In the rows, 128 means zero.
Where one turn sends some rows of the set: a few examples, then the rows asked
q247: 142 112 134 95 163 133 179 133 96 165 133 90 108 172 147
q156: 156 146 144 96 149 75 132 146 141 138 102 110 135 160 128
q75: 102 122 128 117 157 144 181 107 100 125 120 98 144 160 194
q944: 131 143 197 116 156 137 188 165 129 108 83 105 143 169 178
q524: 127 103 166 66 149 85 145 143 102 120 148 144 144 149 143
q766: 143 161 141 104 192 153 187 162 116 100 108 105 171 167 167
q113: 119 130 140 73 161 87 177 171 133 107 113 130 119 198 158
q123: 108 111 121 105 138 125 193 152 82 123 71 118 149 126 153
q942: 116 146 137 119 151 127 195 146 137 105 67 115 124 186 159
q882: 143 149 165 124 96 150 170 166 90 119 91 113 170 165 138
q185: 113 139 174 113 147 154 169 171 106 102 84 123 118 191 166
q728: 125 103 165 104 144 96 159 99 131 130 133 110 120 148 167
q608: 136 128 176 98 142 124 142 146 124 152 174 121 159 154 145
q930: 106 115 159 98 133 124 162 173 118 97 124 133 188 116 154
q990: 143 137 137 105 145 78 142 144 141 141 98 114 147 156 108
q144: 169 149 147 104 167 120 129 179 96 118 95 104 174 143 136
q243: 131 104 161 88 167 147 190 136 89 140 123 108 120 196 132
q119: 113 100 187 104 164 125 174 109 114 140 122 112 120 167 159
q15: 111 128 156 79 122 116 171 149 119 97 135 137 191 121 146
q707: 112 98 116 94 155 133 201 160 91 110 82 102 137 135 155
q994: 137 172 148 114 132 148 177 167 116 89 95 118 189 161 162
q863: 142 100 140 112 174 137 167 135 85 156 113 98 109 176 160
q296: 120 113 136 125 148 164 191 117 78 130 105 104 159 145 165
q984: 183 161 148 94 129 113 132 168 112 112 133 118 169 173 134
q325: 139 162 130 114 174 143 190 157 123 97 98 99 183 171 175
q199: 149 108 164 79 133 73 146 146 89 120 133 119 162 129 162
q825: 152 147 151 128 120 160 155 164 102 130 99 72 169 158 152
q187: 128 133 133 80 148 89 178 174 149 106 129 140 113 172 157
q530: 118 149 132 105 171 111 200 127 161 122 111 115 144 181 140
q603: 134 94 143 116 151 154 198 158 79 109 82 125 149 145 137
q940: 146 102 175 93 116 79 146 149 96 104 124 115 158 130 162
q74: 107 134 120 111 148 142 182 115 89 127 132 104 131 173 194
q884: 163 128 95 106 108 101 159 171 114 126 125 112 156 160 129
q732: 171 136 127 97 95 118 168 152 114 111 138 133 148 171 117
q901: 176 159 140 102 160 110 134 180 104 112 108 111 182 147 154
q544: 123 121 148 104 125 139 157 158 103 107 120 163 171 119 124
q839: 132 117 116 87 134 125 162 150 65 110 130 135 183 127 149
q721: 125 128 127 92 144 120 169 154 58 115 119 107 186 142 189
q498: 120 132 168 76 141 131 148 137 113 137 162 145 143 170 118
q166: 162 133 138 99 148 93 149 147 133 128 106 114 104 196 132
q699: 141 125 137 86 145 122 168 156 130 93 130 143 97 196 145
q914: 118 150 189 102 159 147 175 166 137 109 103 100 125 170 181
q335: 168 155 146 133 115 157 153 147 112 124 103 95 171 141 147
q657: 145 117 176 86 158 127 143 133 122 131 177 117 152 171 152
q94: 126 126 135 83 138 116 175 163 52 102 112 103 165 149 188
q242: 119 150 133 108 164 108 188 123 159 123 92 98 135 184 150
q629: 125 110 160 120 126 104 153 102 133 129 144 117 123 154 169
q61: 155 142 89 91 120 108 142 154 117 121 132 120 147 170 128

q94 moves to -> q990
q732 moves to -> q243
q242 moves to -> q721
Where do these go?
q984 moves to -> q119
q123 moves to -> q61
q608 moves to -> q914

